(in the rows, 128 means zero)
Rotation paths and how fast each direction turns (degrees a step)
Each turn is a multiple of 5 degrees from 10 to 175, or 0.
Each row of a path follows its step; steps can be skipped.
Rotation 1:
step 0: [118 121 119 118 136 126 122 141 137 135 128 116 127 132 141 133 138 137
 128 127 135 116 111 115 142 120 127 136 148 124 133 122 124 115 134 129
 144 142 145 123 130 125 126 121 122 128 132 123 133 113 126 131 123 126
 119 139 135 124 136 115 113 129 120 131 124 134 117 133 131]
step 2: [108 134 130 133 137 113 132 125 123 129 119 136 125 113 144 123 125 132
 119 125 133 129 114 115 132 138 116 123 122 135 132 122 138 113 122 138
 121 124 135 124 140 124 128 135 132 132 143 132 133 125 128 114 113 116
 127 140 124 120 138 125 135 123 136 137 129 119 115 140 130]
step 3: [116 124 119 129 142 122 127 138 131 121 125 119 124 119 122 133 132 131
 127 120 131 118 122 127 134 121 110 128 138 121 115 116 138 111 139 138
 123 136 134 126 125 117 130 122 121 112 138 123 144 108 124 134 117 116
 117 130 134 122 136 116 127 134 136 131 116 136 126 134 133]
step 4: [128 120 132 114 138 118 128 137 129 144 127 127 130 138 119 114 125 125
 130 126 129 117 122 121 139 128 119 121 127 111 129 109 134 123 135 130
 134 129 129 120 121 125 124 124 133 126 139 123 144 137 139 131 124 116
 127 140 148 121 130 139 139 111 119 124 127 142 126 145 132]
step 5: [125 127 127 123 133 124 132 125 133 136 115 125 118 124 143 126 120 131
 110 119 135 120 124 108 130 140 110 131 121 123 125 125 119 109 123 142
 126 136 134 111 138 138 128 130 128 128 132 127 127 144 133 134 125 115
 132 125 122 128 137 119 127 114 120 134 125 123 115 146 125]
step 6: [123 121 116 126 136 140 128 141 140 128 126 125 117 130 136 124 129 130
 123 124 116 113 120 111 135 120 121 135 135 138 109 121 138 121 122 128
 124 151 129 123 132 122 130 137 130 125 128 126 140 119 127 126 109 111
 123 134 128 119 126 121 112 132 133 138 132 137 122 134 141]
step 7: [127 137 135 116 142 120 133 129 128 142 134 134 123 127 124 121 134 128
 127 130 122 129 119 119 150 122 109 119 150 135 130 109 143 124 131 124
 133 133 126 114 117 126 122 121 129 124 137 115 132 135 124 121 133 118
 132 146 132 121 126 128 131 129 120 136 131 134 109 133 131]
step 9: [120 126 124 139 139 129 129 131 133 126 128 133 129 121 128 124 131 132
 124 125 128  99 113 119 120 127 125 126 140 123 112 122 128 113 136 129
 145 121 134 125 132 121 132 135 125 128 134 124 133 121 133 136 104 116
 123 145 117 128 123 121 124 128 131 141 131 131 131 149 138]
step 10: [135 130 150 118 143 123 128 149 125 133 129 128 133 131 129 120 120 130
 135 126 128 121 125 120 132 135 108 129 140 125 128 117 143 126 130 145
 142 127 142 121 133 124 127 109 129 129 136 125 132 122 125 123 126 116
 134 133 137 120 130 124 113 121 124 134 121 135 115 138 134]
Speeds:
[129 129 130 127 127 125 128 130 126 129 127 130 129 128 129 129 127 128
 127 125 130 130 127 130 124 129 127 130 130 130 130 125 128 128 130 127
 127 131 130 128 133 129 130 130 129 128 129 131 126 126 127 127 132 128
 127 124 128 127 130 130 130 125 125 132 128 125 124 128 126] | 130
Rotation 2:
step 0: [135 132 121 122 136 124 139 132 127 119 122 132 134 134 119 129 123 126
 123 117 122 140 136 120 117 119 138 135 123 130 131 130 117 129 146 115
 126 139 132 131 123 118 131 131 137 132 127 122 138 124 150 131 138 119
 118 139 128 151 135 130 119 112 131 126 144 131 117 124 139]
step 2: [132 133 133 126 142 118 118 119 120 134 125 112 111 123 132 145 127 133
 137 115 132 116 133 140 133 135 128 135 117 116 124 152 130 127 134 125
 128 144 136 125 136 136 128 133 121 129 126 137 112 126 140 135 127 128
 120 123 132 117 131 128 127 130 138 129 125 110 131 124 133]
step 4: [128 147 118 122 138 135 112 134 128 125 133 137 132 128 135 107 143 131
 122 135 137 121 121 124 131 122 121 127 130 120 142 129 126 132 143 128
 131 118 137 128 131 112 115 130 130 132 119 140 122 123 116 119 129 131
 127 139 126 132 132 137 140 128 130 124 110 122 118 127 143]
step 5: [134 118 125 133 122 123 123 122 115 121 124 132 134 138 153 119 120 135
 127 109 124 125 132 122 127 129 119 143 137 123 120 117 128 127 134 107
 124 127 131 128 126 134 117 114 125 134 133 122 135 127 130 131 133 103
 117 133 130 137 141 119 128 126 121 124 136 121 125 119 126]
step 7: [123 139 142 126 128 121 130 126 115 126 133 130 111 131 120 130 125 117
 133 119 129 134 136 130 128 129 139 128 142 126 119 129 126 141 137 130
 131 128 129 121 134 132 126 149 108 131 123 132 121 123 135 141 121 122
 137 135 144 128 125 127 138 112 149 139 122 128 122 128 136]
step 8: [122 140 127 138 134 131 132 129 128 120 135 118 122 116 136 133 114 127
 146 123 116 112 123 122 105 125 122 131 136 129 122 127 125 109 124 133
 122 133 140 125 119 132 132 136 127 130 119 134 132 132  99 128 125 133
 125 133 124 131 126 125 122 131 127 122 121 144 136 119 129]
step 9: [130 127 131 126 133 127 117 122 127 120 132 146 129 133 123 132 130 142
 138 124 139 114 130 110 127 128 124 111 126 122 131 137 139 132 134 137
 126 115 129 136 138 121 124 135 134 116 133 137 123 126 119 119 148 118
 129 124 135 112 135 125 135 142 123 114 125 124 134 137 138]
step 10: [119 124 116 129 122 121 139 134 111 119 122 132 140 136 129 125 136 147
 129 119 130 126 123 135 131 127 121 146 125 121 121 114 136 126 122 129
 119 119 127 138 134 117 117 111 127 126 130 129 115 132 129 132 125 114
 128 130 133 135 119 136 136 120 144 130 125 144 132 134 112]
step 11: [127 133 129 142 121 133 128 130 124 120 139 129 132 121 141 124 136 122
 127 128 126 141 132 143 145 123 123 122 140 130 135 127 133 134 132 141
 119 139 122 119 126 125 130 127 122 127 116 132 134 134 118 133 131 134
 132 137 129 132 142 133 128 124 115 108 143 130 108 147 118]
Speeds:
[131 132 129 127 126 126 129 124 127 129 130 129 132 130 128 127 127 126
 126 127 127 129 129 129 131 131 127 126 129 129 128 124 128 126 126 127
 127 130 128 130 129 126 128 127 126 126 129 124 130 127 131 128 126 128
 128 131 125 130 133 128 125 124 126 131 127 127 124 128 129] | 60
[130 128 132 126 130 131 128 125 128 129 128 127 129 125 129 127 130 128
 130 131 131 126 132 127 130 128 129 127 127 129 130 130 129 126 129 130
 127 124 127 125 129 124 130 127 131 130 126 128 133 127 126 128 126 129
 130 129 131 126 132 130 130 128 127 131 128 127 128 129 125] | 145
[129 132 129 126 128 129 130 132 130 130 127 129 127 125 129 125 126 127
 129 127 127 131 130 123 125 128 127 128 129 128 125 130 130 129 126 129
 128 128 125 127 131 128 130 125 129 125 131 127 125 130 131 123 127 129
 130 130 129 127 129 131 128 128 126 124 128 127 127 128 129] | 130
Rotation 3:
step 0: [123 138 133 136 124 127 128 124 130 117 127 136 133 128 132 128 119 123
 128 144 136 128 136 141 133 127 140 122 122 125 108 127 110 130 125 120
 123 138 135 137 130 133 125 120 138 148 126 126 131 138 141 128 135 130
 124 123 144 139 122 107 132 129 122 140 123 120 142 117 121]
step 1: [122 127 135 129 124 116 129 127 122 115 136 125 147 129 138 128 133 127
 112 124 125 126 129 112 133 141 131 123 128 134 122 127 126 129 116 120
 133 119 129 126 127 122 131 135 131 124 130 133 124 122 131 114 135 121
 124 111 146 112 124 105 134 114 122 119 110 132 128 115 128]
step 3: [118 143 124 135 130 139 131 127 118 130 120 128 117 125 128 131 134 126
 126 118 140 132 110 125 121 119 118 126 145 124 132 135 126 114 133 121
 115 120 139 136 140 135 135 132 133 134 118 138 127 130 131 137 135 139
 135 136 114 123 133 116 107 133 123 115 130 116 134 127 133]
step 4: [121 135 126 137 119 129 137 135 130 118 111 134 124 129 125 117 114 130
 142 121 129 130 141 126 115 119 112 126 135 128 112 125 121 139 129 117
 137 134 135 134 127 153 122 131 145 133 126 132 114 132 133 141 135 132
 118 125 133 123 133 125 131 135 126 127 126 129 138 127 137]
step 5: [135 130 121 116 122 118 127 127 123 110 143 125 134 133 130 118 129 121
 137 121 135 125 124 124 128 128 129 110 129 133 124 114 135 143 120 116
 126 125 117 140 130 136 120 129 131 107 140 138 113 116 140 130 131 119
 129 134 137 122 131 132 141 127 132 124 119 132 134 125 142]
step 6: [122 136 134 125 118 129 130 132 128 133 143 130 127 136 104 115 147 129
 128 141 137 128 118 146 135 125 145 126 114 136 140 135 123 132 129 122
 131 130 133 125 137 132 126 122 131 113 134 135 130 129 137 135 141 123
 136 140 139 127 131 134 135 121 116 127 134 132 118 130 129]
step 8: [126 128 133 130 134 131 125 150 135 121 128 119 127 121 127 116 121 133
 128 129 136 122 144 117 117 127 118 121 134 132 108 133 133 141 136 143
 125 134 130 131 133 129 131 130 130 142 115 131 116 139 136 133 126 133
 127 137 117 127 110 132 141 122 114 141 118 131 128 130 119]
step 9: [134 121 130 121 123 129 123 125 126 101 130 123 127 120 128 135 137 120
 123 115 145 134 118 121 126 125 131 109 136 137 133 132 138 150 129 133
 124 117 127 123 128 125 110 123 124 132 126 124 123 127 134 144 119 119
 128 119 117 135 115 111 136 120 120 133 132 122 129 124 128]
step 11: [132 127 110 129 144 131 116 131 122 148 131 123 132 122 137 120 129 140
 144 123 143 138 127 137 132 136 124 123 133 124 131 117 129 123 119 126
 128 140 122 127 124 135 133 139 112 120 121 135 136 128 114 133 124 134
 135 130 122 124 123 135 122 124 113 114 132 133 138 125 144]
Speeds:
[126 127 131 129 126 125 129 128 131 131 128 128 129 131 131 127 128 130
 132 128 126 130 129 131 126 128 129 127 129 126 133 127 128 129 127 129
 125 127 130 130 129 129 128 128 125 127 133 129 128 127 129 129 129 127
 128 131 133 132 126 131 128 131 127 128 126 129 132 125 129] | 55
[130 128 126 131 125 129 124 128 127 127 125 125 128 127 133 127 129 132
 126 128 128 130 128 127 127 128 131 130 129 129 130 127 129 127 129 130
 131 126 128 128 131 129 126 131 127 128 126 126 129 128 127 129 130 130
 126 126 127 126 124 125 126 128 128 126 131 126 131 125 129] | 45
[129 125 124 125 128 127 130 127 127 128 128 127 132 131 127 127 128 124
 128 129 127 128 126 131 131 128 129 130 128 131 128 126 128 128 126 130
 130 122 126 128 125 130 126 129 126 130 129 132 130 129 129 127 130 129
 128 127 132 126 129 128 127 125 126 132 129 130 127 126 129] | 80
Rotation 4:
step 1: [132 136 126 117 133 129 132 123 126 132 125 133 127 125 129 125 129 126
 134 134 131 136 130 126 134 121 132 109 131 112 133 135 113 121 121 136
 126 119 120 129 117 131 124 143 146 124 139 134 118 135 127 125 114 114
 130 141 130 144 124 116 134 119 132 138 114 114 120 137 130]
step 2: [136 119 139 109 128 126 130 133 124 132 131 138 141 127 124 121 128 111
 117 137 142 118 120 130 116 131 118 125 129 113 125 148 127 135 133 118
 126 117 130 134 131 143 135 125 141 116 139 139 132 124 123 135 133 133
 128 118 134 133 135 122 135 122 128 131 136 132 121 126 135]
step 3: [135 125 121 122 132 116 125 130 121 132 136 128 137 139 141 121 126 121
 145 128 146 119 134 124 125 134 138 132 149 119 125 137 124 122 132 136
 143 131 124 120 122 127 132 114 124 114 119 121 132 133 118 134 132 133
 133 130 116 125 130 145 123 122 134 129 136 118 131 125 136]
step 4: [114 125 127 129 140 124 134 129 126 142 127 129 126 128 126 123 131 128
 132 130 112 134 137 119 135 129 126 122 142 113 126 127 127 111 129 148
 135 131 117 130 123 119 141 133 141 137 126 140 124 128 117 138 120 131
 123 138 127 141 136 123 135 115 127 140 129 124 133 142 131]
step 5: [116 122 124 104 125 130 128 145 121 138 130 130 133 130 123 123 126 127
 122 127 141 132 126 137 120 116 119 125 126 122 142 139 118 128 144 115
 127 134 126 141 121 131 132 138 138 123 137 132 133 125 122 122 118 135
 112 129 134 129 136 133 140 116 124 129 116 128 132 133 124]
step 6: [140 121 129 114 125 122 124 120 133 137 140 137 145 123 125 126 125 118
 138 131 141 120 131 115 126 141 132 132 133 122 134 133 109 127 139 125
 149 132 134 131 120 141 127 129 135 122 119 117 113 132 130 122 116 127
 129 118 123 136 125 131 122 125 128 118 133 119 124 127 125]
step 7: [130 126 133 126 145 110 134 126 124 143 118 133 130 123 135 127 121 132
 123 142 127 124 132 126 131 135 130 120 129 130 122 130 132 116 122 135
 142 133 112 127 129 135 140 119 139 120 131 137 111 141 129 141 134 123
 121 144 137 131 124 132 127 111 133 126 133 119 123 131 136]
step 10: [125 145 141 124 139 122 128 131 117 140 115 129 138 130 128 121 119 127
 123 122 127 119 129 121 137 134 125 120 131 133 138 128 128 126 135 141
 132 125 124 120 120 141 135 115 137 114 121 125 120 135 125 127 117 130
 129 118 130 133 132 130 131 100 114 129 120 114 133 132 131]
step 11: [120 123 129 111 130 129 123 122 131 130 126 121 130 145 132 137 124 120
 122 138 134 128 136 121 136 122 128 123 149 128 140 141 125 137 132 123
 140 129 113 135 126 138 125 132 138 133 130 120 119 133 119 129 134 135
 120 140 142 125 141 110 139 124 134 131 137 116 130 129 134]
Speeds:
[125 128 127 130 128 125 129 129 130 129 128 131 128 128 135 129 129 130
 130 130 128 131 127 126 130 128 128 130 131 129 127 129 132 126 126 128
 127 131 130 130 129 123 130 129 129 129 128 126 132 131 126 130 127 126
 126 129 128 129 130 130 129 130 130 128 130 132 130 129 129] | 85
[127 128 126 129 129 130 128 130 126 131 127 129 128 124 129 130 127 126
 123 132 124 128 128 132 128 129 125 127 128 130 128 127 129 131 130 134
 124 128 127 127 130 130 132 127 130 128 128 130 129 130 128 128 125 126
 127 126 125 130 125 129 128 127 129 128 128 128 125 127 129] | 130
[127 129 129 132 130 131 126 127 129 126 128 126 126 128 128 128 127 130
 129 125 127 129 129 123 125 128 126 127 128 131 128 129 127 127 126 127
 131 127 127 125 127 129 127 128 128 126 129 130 127 132 127 130 128 127
 127 127 125 133 127 134 131 128 126 126 130 127 127 131 129] | 115
Rotation 5:
step 2: [146 139 106 134 119 122 131 139 119 126 124 134 130 131 123 124 134 119
 119 126 123 124 127 129 134 145 127 118 114 137 124 115 123 139 121 134
 116 128 141 121 131 131 126 123 123 135 130 118 136 138 126 125 132 142
 123 121 124 113 138 138 119 131 140 127 124 129 120 123 129]
step 3: [136 119 129 117 123 136 122 132 142 131 140 138 130 134 123 117 125 129
 134 127 140 133 131 119 115 121 137 127 123 150 116 138 121 128 117 124
 131 116 123 128 139 135 124 140 124 113 118 125 122 139 135 125 121 122
 108 133 129 136 123 126 122 125 141 122 133 131 129 129 134]
step 4: [127 124 125 146 140 137 120 118 129 132 133 119 133 127 133 123 119 142
 114 120 135 124 124 139 128 115 137 127 129 116 109 129 135 124 123 142
 125 131 134 137 126 132 120 121 127 126 128 146 140 119 134 128 113 126
 128 134 128 135 126 131 136 131 123 142 114 135 128 137 136]
step 5: [131 127 139 119 129 129 135 118 134 133 134 122 131 132 134 132 117 124
 143 129 129 133 121 145 138 137 126 134 151 129 142 115 141 122 130 131
 122 138 144 125 131 120 138 140 127 125 122 124 137 124 126 126 145 125
 129 130 124 123 125 129 119 126 119 142 131 130 122 126 144]
step 6: [111 129 111 126 134 124 129 132 137 121 120 128 121 132 119 145 144 118
 134 133 122 133 130 130 135 119 123 128 133 125 123 132 118 128 111 119
 133 142 129 123 129 138 121 131 135 133 119 122 135 121 129 119 135 135
 134 128 144 111 138 139 128 132 138 133 143 123 138 127 124]
step 7: [135 131 119 128 132 135 129 135 121 127 122 128 134 136 132 126 122 132
 132 138 135 132 121 105 142 125 129 130 130 131 120 128 121 136 126 124
 126 120 107 127 130 116 126 120 120 131 116 132 100 128 109 126 130 121
 120 136 118 125 134 130 139 131 124 138 134 124 127 139 120]
step 9: [134 128 148 128 127 124 127 122 110 127 116 135 129 132 134 131 131 125
 126 124 145 130 134 116 134 126 129 124 123 124 117 127 129 119 125 127
 116 127 136 123 122 122 127 135 143 126 137 118 138 122 133 128 139 113
 131 129 151 129 123 125 112 119 118 120 118 140 124 118 133]
step 10: [127 134 138 124 120 128 137 139 130 134 114 129 129 120 140 121 133 112
 137 136 126 128 147 139 139 128 132 119 114 129 134 117 129 129 125 137
 134 135 125 123 131 142 118 132 118 138 111 144 137 130 140 132 134 137
 128 138 134 141 134 129 138 123 129 124 131 127 134 131 126]
step 11: [143 131 121 126 125 130 136 139 142 126 124 136 136 129 129 122 124 129
 129 115 133 127 121 127 127 113 134 138 133 131 133 133 107 143 126 137
 136 130 136 130 116 123 141 123 140 124 129 147 121 140 140 117 131 136
 132 119 113 123 130 132 125 124 125 137 134 117 118 123 117]
Speeds:
[130 126 128 127 132 127 126 126 128 127 128 127 130 129 126 127 129 127
 127 133 129 131 131 129 130 127 128 126 126 128 131 129 126 129 130 126
 129 127 129 128 129 131 126 131 127 130 125 129 131 132 125 125 129 127
 125 128 130 127 132 125 127 128 130 128 127 130 130 125 124] | 100
[126 128 130 130 129 128 125 128 129 125 128 130 130 127 125 127 130 126
 127 125 128 128 127 126 128 129 126 125 128 131 132 130 127 126 125 127
 128 130 127 129 127 129 131 131 129 126 132 129 128 124 129 123 126 128
 125 129 128 125 126 127 127 124 129 128 131 128 127 127 130] | 125
[130 123 127 125 130 126 130 126 127 128 128 128 127 128 129 129 132 128
 130 127 127 130 128 131 131 130 128 126 128 123 129 128 128 125 127 131
 128 128 130 126 125 130 128 130 129 131 128 127 128 126 127 130 126 126
 127 127 128 128 127 126 130 126 125 126 126 126 129 127 133] | 85
Rotation 6:
step 0: [135 134 132 134 114 144 132 125 135 130 128 131 134 126 130 133 126 136
 131 131 116 136 121 128 117 134 113 132 136 125 132 124 121 140 121 119
 137 125 137 132 138 109 122 131 132 131 115 143 124 120 123 132 135 134
 109 116 126 125 124 123 119 127 120 125 131 136 135 124 121]
step 1: [132 131 132 125 121 132 139 134 132 127 124 123 125 121 121 115 129 135
 124 125 133 137 136 141 133 128 127 144 127 129 113 124 142 140 137 117
 128 133 137 129 137 125 135 115 138 124 128 134 119 126 118 128 123 133
 111 132 114 117 120 122 127 130 129 126 123 137 131 144 121]
step 3: [137 136 131 120 129 136 121 135 111 142 132 136 132 132 125 124 110 113
 130 142 119 129 123 121 123 124 125 133 121 115 124 134 123 140 121 113
 129 132 125 128 131 112 130 124 128 122 122 128 133 136 129 134 136 130
 125 125 129 118 142 128 118 136 127 131 135 126 139 120 124]
step 4: [118 131 141 119 127 131 128 139 137 132 128 118 134 129 120 137 128 134
 129 127 112 134 116 123 132 136 132 142 120 124 129 126 132 142 124 117
 133 126 127 125 137 111 148 124 141 135 126 127 121 130 123 120 120 134
 116 132 127 121 140 121 123 130 127 131 128 131 113 123 125]
step 5: [124 137 138 130 128 137 126 126 123 127 138 123 123 119 117 133 120 134
 128 126 136 129 130 125 136 137 122 124 136 117 107 137 142 137 121 121
 129 120 132 131 121 132 137 123 135 136 137 134 130 118 125 127 126 140
 115 142 118 141 135 117 136 110 131 131 133 134 126 131 124]
step 7: [136 129 144 131 119 126 136 131 129 126 118 130 119 128 120 130 128 131
 135 134 117 133 135 137 112 142 118 144 122 130 133 136 129 137 131 117
 132 119 126 135 139 116 124 128 124 114 135 131 130 142 129 127 129 134
 115 135 117 121 133 123 117 143 126 134 129 122 126 117 130]
step 9: [130 139 129 136 118 137 120 129 119 149 125 126 138 130 121 123 120 119
 135 133 134 130 123 125 141 133 134 126 141 117 120 138 137 125 135 131
 141 131 132 117 135 125 121 127 137 120 123 122 140 124 123 133 133 147
 115 131 124 128 136 126 133 129 124 129 130 137 128 139 136]
step 10: [131 143 125 135 127 131 129 134 134 132 129 120 118 130 111 131 129 111
 139 130 122 123 137 126 133 138 126 122 125 126 131 136 127 134 122 123
 135 125 137 125 138 115 127 117 143 133 131 135 133 134 118 126 124 142
 133 129 123 115 131 134 103 129 134 126 130 125 136 126 133]
step 11: [132 131 144 129 131 144 142 139 127 118 140 137 122 118 126 128 131 129
 127 126 119 124 131 129 122 128 125 134 148 133 135 135 128 147 110 116
 122 135 135 125 132 117 129 129 131 138 129 128 130 130 122 125 130 140
 129 135 116 124 134 117 125 131 123 134 136 126 118 129 127]
Speeds:
[129 131 130 131 128 128 127 130 126 128 129 125 129 128 128 130 125 125
 125 125 124 127 127 131 126 127 125 123 124 129 130 130 126 129 128 127
 127 127 127 129 129 128 124 127 126 128 124 128 130 131 127 129 126 125
 128 126 126 129 129 129 126 130 131 130 128 127 129 131 131] | 100
[129 127 126 128 128 131 129 126 126 127 127 129 127 125 126 124 127 128
 129 132 127 127 129 130 125 131 131 127 126 130 130 128 127 129 124 128
 128 129 123 127 132 126 129 126 127 128 130 126 128 130 128 131 128 129
 131 130 131 130 128 130 126 124 127 125 127 127 130 126 133] | 95
